One hidden turn or mirror swaps the rows below in pairs. Which row is each named row swapped with?
bube: [ 16.9  20.1  15.6  16.7  29.3 -17.3 -12.6 -11.9  19.9   2.6  -4.2 -13.4
 -18.4 -11.0  17.8 -14.7]
bopuf: [-41.7  12.3  -7.8   4.3 -21.7   8.8  22.4 -33.7  -5.0  13.9  -7.8   0.4
  18.0   5.8 -27.7   7.7]
kefuv: [-22.9  35.4  13.4 -26.4  -8.0 -21.7  -8.3 -27.1  -3.6  40.5  -8.4   6.7
 -12.1  32.4  21.6  -4.4]
bul: [ -2.6  15.5  18.1 -17.5 -29.4  33.4  12.3   8.0   8.5  -0.2 -13.6 -15.4
   1.0  -6.0 -13.2 -24.1]
Vadaf: [-16.8  15.8 -18.2 -27.1   9.9  -2.8 -34.4   3.6  12.9  -9.3  25.4   3.8
 -19.6  -5.1   6.3  18.6]
noro: [  0.8  -0.7 -18.4 -19.6  34.2  20.8 -16.7 -33.4 -17.7  -2.3  10.2 -29.7
  10.5   2.0 -12.3  15.2]
lazen: [-23.5  11.1  -7.0 -13.7  25.1  -6.2 -25.3  13.3   4.5 -10.3  27.9   0.2
 -25.7  -5.5  10.3  16.0]
feno: [-17.7  18.6 -15.1 -21.7  21.0  -4.1 -21.5   7.6  13.6 -10.9  17.7   7.7
 -29.6   5.4  -3.0  28.0]
Fen: [  2.1   1.9  20.9   1.8 -49.1   0.7  21.0   8.8   8.5   4.4   3.7 -22.5
  -4.1  14.1  13.3  19.9]
Mabe: [ -8.4  16.2  -4.4 -10.5  31.3 -11.2 -29.8   2.2  17.7 -12.3  23.0   0.6
 -25.6  -3.3  -3.8  15.3]
vapir: [  3.6  -1.7  25.9  -9.5 -35.9  -3.1  31.4   5.5   3.1   3.6  -6.3  -6.1
  -1.5  24.4  12.0  20.4]
Deru: [  1.9   1.6  36.8   1.1 -33.8  -2.9  21.2   9.5  10.9   3.9  -9.6 -30.8
   3.1  21.8   8.7  15.2]
kogu: [-40.4  25.7  12.5   9.2 -13.9   5.8  23.4 -15.8  28.8 -12.8  36.5  -2.8
   7.6  10.7  15.6  20.2]
timop: [ -0.8  33.5 -13.7 -27.3  -9.9  -3.6  13.0 -49.1  10.9  36.5  -3.6  17.2
   1.5  23.7  -3.0  -2.5]
Mepa: [ -0.8  44.0  20.0 -26.0  20.2  20.8  12.4   4.6   0.0  17.2  11.6 -41.6
   9.2  40.2  20.5  -4.4]
dit: [ 26.0  32.3 -13.0 -33.2  13.6  32.6   4.0 -10.0 -11.8  23.7  24.9 -27.6
  12.3  19.9   1.8  -0.3]
pata: [-31.1   7.3  -9.0   0.8 -16.0  17.4  11.2 -39.0   2.1  19.9  -1.7   4.9
  28.6  11.4 -30.1   8.5]
piru: [ -0.2   6.0 -17.0 -14.9  35.3   7.4 -25.5 -30.5 -20.2  -2.2   3.7 -38.2
  10.2  -4.4  -9.4   8.4]
vuk: [-22.0  44.9  13.3 -17.2  -3.2 -27.9 -18.2 -12.4 -14.4  38.2   2.3   9.0
 -20.7  16.5  14.1   2.8]
bavog: [-10.1  36.5  16.6 -20.5  11.9  -9.5  19.4 -13.9 -11.2   1.0   8.0 -56.1
  13.2  40.6  21.5   6.6]
gugum: [ 11.7  19.4  23.0 -26.0  10.7   6.6 -12.4 -53.2  11.5  -6.0 -14.2 -29.4
 -19.5  -9.3  17.1  -8.2]
pilot: [-30.3  28.7  24.1  -8.1  -3.2 -25.6 -19.8 -16.4  -9.1  37.6 -13.1  -3.7
 -15.9  23.6  21.9  13.7]
lelit: [ 11.8  10.2  31.7  14.5  20.1 -24.0 -21.0 -12.8   9.5  11.6 -10.0 -17.2
 -11.5  -3.8  19.2 -11.1]
tet: [  8.2  12.0  16.6 -17.3  -6.6   1.3 -13.5 -55.8  -1.3  -9.6  -4.5 -22.0
 -15.9 -15.8  23.6 -14.9]
mebo: [ -7.7  18.3  28.4 -18.4 -40.2  32.5   0.2   3.0   6.2  21.7  -7.4 -16.0
   2.6  -3.8 -11.8 -15.7]
nop: [-43.8  11.2 -11.2   7.3 -17.5  10.7  17.4 -30.0   1.2  12.1 -10.0   4.9
  19.0   3.5 -27.6   1.7]
Baro: [ 21.5  35.8  13.9  15.1  22.2  -7.1 -15.0 -11.0   8.0   3.5   3.3 -16.3
 -23.2  -7.2  29.1 -19.3]
Rozor: [-25.4  22.8  15.8   9.7 -30.1   7.6  15.8 -15.1  25.8  -8.2  43.3  -8.6
  10.2  14.8   3.6  28.5]
pariv: [-37.0  10.0 -13.2   0.4 -19.2  13.0  28.1 -35.2  -2.9   7.9  -2.5   2.5
  26.1   9.1 -22.2   4.0]
nid: [-14.4  41.3  32.5  -5.8  22.5  15.6  14.3   8.1   5.5   9.9  -0.4 -47.5
   7.0  34.4  16.8  12.5]
subur: [-34.7  11.9  -7.0  -1.2 -26.2   9.0  15.9 -31.5   3.1  14.7 -10.4  -9.0
  32.0  12.8 -28.3   9.0]
meka: [ -4.5   7.3 -15.9 -10.5  36.8  15.4 -11.4 -27.7 -29.5  -6.0  10.2 -37.6
   2.7  -6.6  -8.8   9.9]
Nolo: [ -4.3   3.0 -23.6 -15.6  34.1  13.7 -14.9 -27.0 -30.6  -5.5  12.3 -25.7
   5.9  -6.7  -5.4   3.8]
lodo: [ 22.2  33.3 -22.0 -33.8   7.9  23.3  -2.9   4.5  -2.2  16.9  12.2 -21.2
 -20.0  17.9 -21.3   4.0]
Pap: [ -6.0   1.9 -16.9 -11.6  29.5  18.8 -11.7 -29.4 -27.8 -11.6  14.3 -39.3
   4.5  -5.4  -1.8  13.9]
zipat: [  2.1  19.0  14.7  -3.8 -48.9   2.3  26.5   7.6   8.0   2.2  -6.1 -13.3
 -17.4  22.2  14.9  11.5]
fir: [-30.2  36.5   8.4 -11.0   0.7 -32.0 -11.1   1.0 -12.8  37.3 -10.2  -4.6
   1.7  25.1   2.1 -17.8]
kag: [-28.6  36.5   9.2  14.6 -11.8  15.2  11.2 -21.4  23.6  -4.1  50.3  -4.9
  13.4   8.9  12.7  23.3]
ter: [  2.9  46.5  -6.9  -1.7 -21.6   2.9  10.3 -60.4  12.7  30.7  22.7  -3.5
  -1.8  16.9   0.7   0.0]
kel: [ 21.9  17.1  26.9  15.3  34.0 -11.2 -10.1 -11.6   4.8   9.1   6.5  -5.8
  -4.2  -7.7  24.4 -14.8]
binol: [-29.3  34.4   1.2   1.0 -14.3  15.6  13.5 -20.2  39.2 -14.7  38.6  -7.2
  17.4   6.9  11.1  16.0]
lobav: [ -4.7  56.3  23.3 -17.7  14.4  13.8  29.9  -0.8   4.7   2.9  13.2 -40.3
   1.5  36.3  14.0  12.9]

Swapped with nop: Pap
Swapped with feno: kag
Swapped with Nolo: pariv
Swapped with pata: noro
Swapped with lodo: ter
Swapped with lelit: Deru
Swapped with mebo: gugum
Swapped with vuk: lobav

One hidden turn or mirror swaps the rows below in pairs. Which row is each named row swapped with?
Poti: [  5.1   4.0  31.5  37.5  -3.7  28.2   8.5   2.8  13.0  31.2   0.3   4.9
 -33.8 -42.5   3.5 -25.3]
Mor: [ 69.0 -13.0  -0.3  31.7 -21.0  18.4  -2.0  -7.9  17.6  38.6  29.6 -16.7
 -18.5 -19.5   2.6 -37.5]
nalum: [ 52.8 -16.4   8.4 -12.4 -14.8  33.0   4.7 -32.2 -11.6  44.2  -3.8 -12.9
 -21.3 -28.4  39.3 -26.3]
div: [ 13.3   1.6 -28.8 -24.9  -1.6  29.1   1.0 -20.2  -5.9   9.0  35.5 -11.0
 -19.5 -40.2   8.1   2.5]
Viz: [ 41.5  12.7   5.9 -26.6   5.7   8.2  20.1  -1.0  37.1  65.0   2.3 -24.6
 -34.3 -20.6 -13.2 -38.8]
relok: [ 12.8  19.0 -10.9  13.8 -38.4  22.0  26.6  -0.2  25.1  -0.7  24.5 -16.3
 -37.2 -48.2  -5.4  -3.8]
guzo: [ 25.0 -27.3   0.4  -3.9 -37.2  38.7  37.0  -5.9  -3.5  49.7   5.7   1.3
 -48.9  -8.5 -10.8 -49.3]
kadu: [ 31.5 -21.5 -12.5 -11.5   8.1   1.0   7.9 -21.4  12.4   1.2  11.1 -11.0
  -9.9  -6.5  16.3  10.8]
Banan: [ 39.4  -2.6  10.4   0.0  37.3  20.7 -15.1  -9.1  11.3  20.8   3.5   1.8
 -19.3 -18.8 -13.1 -19.0]
pupi: [ 43.0  -6.8  -5.2  -5.8 -44.7  28.2 -19.9 -53.8  14.3  15.9   6.7 -27.9
 -28.5 -12.4   5.4  -9.3]
diper: [ 57.3  21.3   3.2  11.7 -16.7  14.6  -3.4 -11.6 -34.1  22.6   3.2 -15.9
 -18.7  -7.1   0.3 -27.9]
mekod: [ 15.3  -5.3 -13.3  21.4 -21.3   9.6  18.8 -41.4  62.5  43.5  18.6  -8.5
 -25.5 -40.1   0.3 -24.8]
sogi: [  1.3  24.7   7.8  32.3  -9.1 -13.5 -13.6 -25.5   5.8  33.5  11.7 -19.7
 -24.6 -38.0  -2.7 -29.6]
zozad: [ 19.5  13.5  -8.4  11.5   1.5  21.0  25.6   3.2  -8.5  13.7  30.1 -39.4
  -1.5  -9.8   2.6 -52.4]
Gef: [ 23.1  -2.7 -16.0 -19.9 -45.1  -7.9  14.7   2.3  18.8   8.3  28.9   8.9
 -35.1 -38.6 -14.7 -17.6]
favuv: [ 21.1  26.4 -10.5  27.8 -20.0  12.9  42.6  -2.2  15.3  15.5   6.5 -38.4
 -33.8 -10.7  18.1 -47.7]
Kek: [ 18.2  17.6   3.6  10.2  -1.7  -9.4  28.1 -15.4  -8.9  14.6 -25.8 -14.4
 -43.9  -2.3  14.4 -14.7]
gopo: [ -4.0  -8.1   9.3   2.6 -22.7  12.0   7.5   6.5 -34.8   9.6  -3.4  -7.1
 -22.3 -27.5   2.2 -18.4]
Lilo: [ 28.9  22.4 -27.4 -18.1  17.1  46.2   9.9 -17.5  11.1   7.3  15.2 -14.4
 -10.4  -4.1  10.1  -6.0]
lizuf: [-20.8   0.9  10.7  -9.7 -20.5  22.8  14.1 -11.1  30.0  51.0  48.2  -8.6
 -24.6 -14.2   0.7 -31.5]
big: [ -1.5   8.7  33.5   6.6 -36.9   4.9 -15.6  -4.3   9.6  50.7   8.4 -13.0
 -20.6  -6.8 -19.9 -16.6]
lezer: [ 40.9   9.2  -1.0  -2.4   5.4  -2.2  23.5  -5.6  33.9  69.1  -2.8  10.0
 -17.6   5.4   5.1 -21.7]
binip: [-14.4  24.4 -23.9 -32.1  -6.4  32.9  12.9  -0.1  14.8  32.6 -19.4 -17.1
 -28.6 -11.3  -4.5 -13.0]
funu: [ 20.4  -1.6   4.7 -49.0   3.4  36.0  27.1  -7.7  13.8  38.9   3.2 -18.4
 -50.4 -10.4  -6.5 -40.9]
vem: [  1.8  -3.2  -1.6  24.7 -15.5  16.3  15.1  12.7  32.6   0.2  -6.3   1.2
 -49.7   2.0  -6.8 -28.8]
koto: [ 32.1   5.9   7.6  11.1 -27.9  28.8  19.9 -13.1  63.0  40.2  40.9 -16.6
 -32.2  -7.9  -2.6 -23.5]
zim: [ 18.0   7.4 -31.0   2.9  -9.8  12.2  17.1 -67.8  13.5  18.1  -5.2  -9.4
 -20.1 -23.5 -25.8 -34.2]
gaku: [ 31.6 -16.0 -18.2  32.6 -20.5  39.0  17.5 -16.4  34.7  50.6  20.8  -9.0
 -34.9 -26.9 -31.4  -8.3]
niben: [ -5.9  14.8  -6.3   2.5 -11.0  -4.3  -9.4 -18.3  12.3  10.9   8.9 -37.0
 -13.1 -15.9 -23.5   4.2]
Kofa: [  6.3  -3.3 -12.2  12.3 -20.8  34.0  -9.6   2.1  40.8   2.1 -10.5  20.6
 -23.2 -31.3 -12.9 -17.9]
piz: [ 29.2 -14.4   1.7   7.1 -34.6   8.8  18.2 -34.9  17.4  66.0 -35.9  -9.3
 -31.4 -29.1   1.7 -35.5]
sasu: [  1.0   1.8  -8.7  -0.8 -58.6  17.8  25.6 -19.7  30.5  37.7  12.9 -41.4
 -21.4   2.6  14.3 -38.4]
dekip: [ 35.9  -7.8  29.0   5.7  -7.9  12.4   8.2  -4.4  27.0  43.6  -7.8  20.9
 -20.4  -8.1 -19.7 -54.0]
basav: [ 30.4  -7.8   7.7  -2.9   1.5  39.9  25.9   1.8   8.8  -5.2  -6.4   4.7
  -1.8 -28.2  27.4 -24.0]
Vomip: [ 30.0 -25.8 -40.0 -15.9 -40.5  24.8   9.4 -10.8  36.9  49.3   3.6 -10.9
   0.4 -21.7 -11.1 -32.7]
Besu: [ 20.4   8.0   0.5  15.0  -6.5  28.0  16.9  -5.1 -24.4  39.7  43.5 -12.9
  -9.3  10.9  -5.7 -22.5]
Gozat: [ 46.1   8.7  32.2  13.6 -25.8  42.5  16.7 -31.9  22.0  46.2   4.6 -29.7
 -46.6 -34.0  -9.3 -12.8]
tulap: [ 28.5   3.7 -27.4  -4.1 -25.3  23.8  -2.7 -12.0  -3.8  47.1 -25.1   0.0
  16.7  -6.2  14.6 -32.9]
Kemet: [ 17.5  34.7 -42.3  -8.9  -5.9  17.1  15.6 -24.6  12.2  52.7   3.9 -18.0
 -11.5 -19.1  34.1 -14.8]
lakop: [ 25.1 -13.1 -12.5 -33.7  -9.9  35.2  27.4 -59.0  35.1  18.0  -2.9 -14.6
 -20.9 -28.7   2.3 -24.3]
feran: [ 48.5 -11.0 -23.2 -16.8 -26.3  35.5   5.4 -33.3   0.8  29.5  -8.4 -26.8
 -54.8  11.0   3.2 -23.4]
kab: [ -2.5  19.2   5.0   0.8 -23.6  18.5   3.2 -68.6  -7.3  24.7   6.7 -11.8
 -18.9 -10.5  12.6 -29.7]
rebug: [ 11.5  13.4 -12.2 -12.9 -45.6  19.0  11.4   7.5  21.7  43.1   4.6  32.0
 -33.1 -41.3  11.5 -27.0]
dima: [ 29.5 -21.6 -21.1 -30.5 -16.5  19.5  -6.8 -13.8   0.6  53.6  11.1   9.7
 -12.1 -41.0   9.6 -51.7]

Swapped with favuv: funu
Swapped with Besu: lezer
Swapped with piz: gopo
Swapped with Kemet: lizuf
Swapped with zim: Gef
Swapped with lakop: relok
Swapped with tulap: big
Swapped with gaku: kadu
Swapped with niben: Vomip

